(in the rows, 128 means zero)
Rotation paths and how fast each direction turns (degrees per step):
Each turn is a multiple of 5 degrees from 10 to 175, or 0.
Each row of a path follows its step; steps can be skipped.
path 1
step 0: [139 124 127 120 147 126 122 135 125 117 133 122 134 127 123 122 123 118
 128 130 131 129 134 125 130 135 130 131 126 121 138 135 127 127 125 133
 125]
step 1: [126 139 137 139 134 129 130 129 129 121 131 117 131 115 130 133 123 118
 121 131 119 125 121 136 136 125 131 127 135 124 133 134 133 123 129 123
 127]
step 2: [137 132 139 127 127 132 132 128 123 118 133 139 130 130 143 127 126 133
 122 127 125 124 128 129 122 119 126 136 131 126 138 123 136 125 135 122
 139]
step 3: [136 131 125 113 131 117 124 132 132 122 133 132 139 119 133 125 120 127
 130 136 129 136 130 114 129 134 127 135 132 125 135 129 125 131 135 130
 127]
step 4: [125 134 123 130 134 130 131 130 136 128 128 112 132 119 127 134 127 124
 125 136 127 117 123 120 129 131 131 125 130 123 141 136 143 132 131 126
 130]
step 5: [128 125 132 127 131 128 126 124 112 113 130 126 126 127 139 133 126 123
 133 132 130 117 121 138 121 126 129 132 127 136 135 127 141 125 135 126
 133]
step 6: [134 129 126 119 136 122 124 125 136 110 131 130 145 124 129 123 120 127
 125 123 133 132 124 130 127 128 131 136 134 131 122 119 129 131 132 123
 131]
step 7: [121 127 127 129 137 122 124 131 142 129 130 127 135 126 136 127 125 124
 132 130 117 118 125 122 134 130 120 127 134 118 135 133 135 136 122 117
 134]
step 8: [128 121 134 129 132 130 135 130 115 120 124 131 126 128 138 129 120 121
 127 128 123 121 116 122 122 141 132 123 129 126 141 128 136 132 128 133
 133]
step 9: [139 126 130 126 139 132 122 132 119 122 136 121 142 116 125 119 117 125
 121 123 134 122 125 131 130 129 127 133 125 131 129 122 125 132 133 134
 133]
step 10: [116 134 137 130 140 132 124 127 139 124 138 121 126 114 138 129 125 122
 127 128 128 128 129 125 134 122 127 138 136 125 131 127 128 131 123 122
 134]
[129 127 129 123 127 127 127 128 124 128 130 131 126 132 125 126 126 128
 128 129 126 128 127 128 128 129 134 130 124 129 129 124 128 127 130 127
 130] -> 120
path 2
step 0: [128 132 122 139 125 132 121 117 123 129 126 125 130 140 124 132 124 128
 119 135 133 134 125 140 125 132 132 133 129 119 131 137 131 136 139 138
 129]
step 1: [115 134 124 130 130 138 119 114 130 138 134 133 126 135 124 132 125 132
 127 135 132 129 124 134 128 118 121 126 129 131 133 142 134 126 120 121
 127]
step 2: [125 131 134 126 137 130 122 127 126 122 124 135 128 128 135 124 124 131
 130 129 141 131 116 132 132 124 116 114 124 124 126 131 134 135 118 130
 115]
step 3: [128 143 133 127 129 124 126 121 130 117 132 122 129 127 129 128 127 131
 124 133 137 135 124 135 134 135 120 123 135 120 121 131 117 137 128 139
 136]
step 4: [127 136 125 134 113 133 125 126 125 126 133 118 129 135 133 131 128 125
 129 135 143 122 128 138 134 118 121 131 134 130 134 131 131 133 135 126
 138]
step 5: [130 123 124 123 126 141 128 115 125 128 125 135 128 142 133 119 118 128
 126 130 133 122 117 139 130 123 125 125 123 121 126 134 137 127 136 127
 130]
step 6: [127 132 138 128 143 130 128 115 129 119 129 131 127 137 116 134 125 135
 124 135 126 135 122 140 133 126 127 127 121 128 131 134 135 136 124 132
 128]
step 7: [119 140 121 132 138 122 113 125 132 124 131 134 122 131 134 137 134 133
 126 134 142 132 127 137 130 124 125 120 135 133 128 125 131 136 128 126
 129]
step 8: [117 140 127 121 121 128 120 122 128 124 137 122 130 134 143 118 126 119
 132 127 138 130 118 135 136 128 126 126 126 125 121 132 124 129 127 127
 121]
step 9: [125 127 143 131 129 136 137 116 126 121 129 122 128 139 132 128 129 122
 134 132 139 123 123 126 137 133 118 128 128 122 126 134 134 133 130 132
 141]
step 10: [136 127 126 138 127 135 128 122 130 120 127 132 123 143 131 126 129 138
 121 140 135 122 122 136 127 123 136 123 129 132 131 131 129 141 126 131
 140]
[129 128 127 128 126 128 128 128 124 129 125 127 128 129 130 127 130 130
 127 124 128 127 125 130 129 124 128 124 126 129 124 126 126 126 127 123
 125] -> 120
[130 130 128 129 127 132 128 125 129 129 125 124 132 129 130 129 130 121
 128 126 130 127 126 126 128 129 130 132 130 128 128 128 127 127 131 128
 128] -> 80
[124 125 124 127 127 129 127 128 127 130 131 124 125 129 128 126 129 126
 132 129 128 129 131 130 129 124 129 128 131 125 128 130 128 125 129 128
 125] -> 100
